Questions about the matrix below. Rows and columns are numbered from 1.
1) What is the entry in row 3 and column 1?
2) What is the entry in row 3 and column 3?
3) What is the entry in row 2 and column 2?
4) What is the top entry of the column that holds the largest entry?
5) What is the entry directly above the largest entry?
6) What is the entry at row 1, column 3?
7) What is the entry in row 2 and column 1?
8) What is the entry at row 1, column 2?
[[727 688 449 620 757 529 520 825]
 [197 442 434 326 483 352 453 131]
 [465 569 774 383 584 672 853 374]
 [775 594 769 578 611 730 535 869]
 [456 419 317 513 804 417 413 625]
 [569 599 686 492 759 638 523 572]
 [560 478 316 477 307 393 533 528]
 [580 629 486 463 318 635 435 611]]
1) 465
2) 774
3) 442
4) 825
5) 374
6) 449
7) 197
8) 688

M =
[[ -5  -2  30 -30  18  22   4 -12  12   5   1   0  -5]
 [  7 -19 -35 -12   1  -8 -13  12  -5  11 -11 -16  -4]
 [-34  -9 -15  -1   8  13   1   5 -21 -10  -5 -30   2]
 [ -8  14   2  -1  17  22   5   1 -19  -4   5  -7  22]
 [ 15  22 -32  26   8  16  24   5 -33   0  14  19  26]
 [-11 -16  -9 -10  12   4 -12  10   4   2  -4 -11   4]
 [ 15  12 -40  48  10   4   2  27 -19  -3  13  12  36]
 [-15   1   3  -2   5   9   4   2  -8  -2   0  -7   2]]
Indices start at 1.
The entry at row 2, column 1: 7
What is the entry directly below the smallest entry? 3
The entry directly below the largest entry -> -2
What is the entry directly below 11? -10
The entry in row 1 and column 2 is -2
The smallest entry is -40
What is the bottom-left entry? -15
The entry in row 3 and column 1 -> -34
What is the top entry of the column that holds the smallest entry? 30
What is the entry in row 2 and column 3? -35
The entry just left of the smallest entry -> 12
The bottom-right entry: 2
What is the entry in the top-left corner? -5
The entry in row 2 and column 2 -> -19
What is the entry directly above the smallest entry? -9
The entry directly below -34 is -8
The top entry of the column that holds the largest entry is -30
The entry in the top-right corner -> -5
What is the entry directly above 27? 10

Read these off the array that follows. Rows and columns are numbered from 1.
1) Read off the bottom entry of the column that holds the largest entry.
2) Read off the entry in row 2 and column 1.
3) Read off the entry just left of 10.
4) Read off the top-right entry.
5) Read off the entry in row 1 and column 3.
6) Read off the entry directly above the smallest entry.
7) Read off the entry just right of the smallest entry.
[[ 32  44  -9 -17 -12 -15 -29   1  30  -5]
 [  1  -1  -2 -17  -5 -15 -35   1  23  10]]
1) -1
2) 1
3) 23
4) -5
5) -9
6) -29
7) 1

3	7	4	6	7	6	7	5	6	6
2	7	6	7	6	5	7	6	8	6
3	7	5	5	7	7	7	6	7	6
2	7	6	6	6	6	7	6	6	6
Indices start at 1.
The bottom-left entry: 2
The entry in row 1 and column 3 is 4
The entry at row 2, column 2 is 7
The entry directly above the largest entry: 6
The entry just left of the largest entry: 6
The entry in row 3 and column 1? 3
The entry in row 1 and column 2? 7
The top-right entry is 6
The entry in the bottom-right corner -> 6

Read these off the array that follows. Rows and columns are numbered from 1.
1) Which number is the entry in row 1 and column 1?
2) Which number is the entry just right of 12?
3) Which number is the entry in row 1 and column 3?
4) Which number is the entry at row 3, column 1?
5) Which number is the entry directly below 40?
6) Which number is the entry at row 2, column 1?
7) Which number is the entry directly above -24?
[[ 24   6  -3  35  -6  -2   5   3]
 [  4  -4  16   7  -5  -7  -4  -2]
 [ -1  -8  30   1 -14 -10  -8  -8]
 [  9   8 -21  14   1   5   2   4]
 [  8  -5  -3  13  -1  -1  -5   7]
 [  7   5   0  12  -5   1  11  -1]
 [  0  -7  24   2  -3  -5  -2   0]
 [ -2   9 -24   0   9   8   5   3]
 [-15  -7   3 -18   9  -4  -5  -6]
 [  4  10 -10   7  11   8  22   6]
 [  3  -1   7   7 -13  -2  -1  -4]
 [-12   6  19 -14   4   1  14  -6]
 [ 28  -3  -8  40   5  -9  -6   4]
 [ -5  -8   5  -5  -5  -2  -6  -1]]
1) 24
2) -5
3) -3
4) -1
5) -5
6) 4
7) 24

Questions about the array below. Counting starts at 1.
1) Which number is the top entry of the column that holds the largest entry?
2) Which number is the top-right entry?
3) Which number is the entry just left of the largest entry?
4) Which number is the entry in row 1 and column 1?
5) Which number is the entry in the bottom-right corner?
6) Which number is the entry just right of 40?
7) Which number is the entry at row 2, column 2?
8) Which number is the smallest entry?
-20   17   38  -21   -3   38   13   11   -7   31   -5  -15  -17
-15   37   34   -7  -16   47   35   26  -31    7   16  -46  -40
 20   30   27    5  -38   52    3   40  -18   12   32  -36  -29
1) 38
2) -17
3) -38
4) -20
5) -29
6) -18
7) 37
8) -46

Read these off the array that follows.
1) Give the last entry, reading row by row.
2) Give the 1st entry, reading row by row.
3) Give the 3rd entry, reading row by row.
4) Give the first entry of the largest entry's row.
5) Give the smallest entry in the first row.
6) Give the maximum.
7) Give the entry directly below the smallest entry.
8) Give the entry directly above the largest entry.
 -7.2    4.2   -3.9   -7.6   -1.6    2.6   -1.1  -14.0   -6.6   -0.4   -0.9    1.9   -1.5
  7.8   16.3   -2.9  -12.1    3.6   -1.1   -4.5   -3.0   -4.2   -5.1    9.1    4.9   -3.5
 -7.1    4.3    1.7   -6.6   -2.0    6.0   -3.5    1.6   -6.5   -4.7    3.0  -11.7   -3.2
1) -3.2
2) -7.2
3) -3.9
4) 7.8
5) -14.0
6) 16.3
7) -3.0
8) 4.2

[[ -67  438  883  115    6]
 [ 824 -207 -164  676  633]
 [ 926   95 -164 -501   99]]
The entry just right of -207: -164
Read off the entry just left of the centre entry.
Answer: -207
Read off the entry directly below 676.
Answer: -501
The 2nd entry on the diagonal from the top-right corner: 676
Read off the third entry on the diagonal from the top-right corner.
Answer: -164
Read off the largest entry in the last column.
Answer: 633
The top entry of the column that holds the largest entry is -67

Read these off the grid that follows. Rows and columns are numbered from 1.
1) Which number is the entry directly above -20?
2) Which number is the entry at row 1, column 3?
3) Which number is the entry at row 2, column 2?
4) Which number is the entry in row 1 and column 1?
5) Which number is the entry directly above the largest entry?
6) Which number is the entry directly above the centre entry?
7) Which number is the entry at row 3, column 1?
8) Which number is the entry just right of the centre entry?
[[ 14  12  -2  13 -11  14   0 -10  -5]
 [ -9  22  37   1   0 -25   4   5 -10]
 [  0  29  40  10 -22   4 -14 -10 -17]
 [ -1   8  12   9  -3   3   8  17   1]
 [-20  10  26  -8   4 -27   9  27   0]
 [  3  12   4   5 -14   7   1  -2  -6]
 [-13  -1   4  -6   3 -11   8  22   4]]
1) -1
2) -2
3) 22
4) 14
5) 37
6) -22
7) 0
8) 3

Questions about the table below. Counting starts at 1.
1) The entry in the bottom-right corner?
2) The entry in row 1 and column 2?
3) The entry just left of -38?
4) The entry just right of the smallest entry?
5) The entry at row 1, column 1?
6) The entry directly below -3?
7) The entry directly below the largest entry?
8) The entry directly below the smallest entry?
[[  5   5  15 -14  28 -10 -18  -2  -3  -5  -9   8 -47  -9]
 [ 23  35  -4 -13   1 -18   0 -22 -21 -30   0   6  10  -4]
 [-12 -12   5  12   2  37  13  -9  10   6  -6 -20   6  11]
 [  5   5  -4 -12  40   4 -23  -7 -23  -1  -9  -4 -38  -8]
 [ 10  13   1 -16  -2   8 -18 -20 -18  -7 -15  13  -9  -5]]
1) -5
2) 5
3) -4
4) -9
5) 5
6) -21
7) -2
8) 10
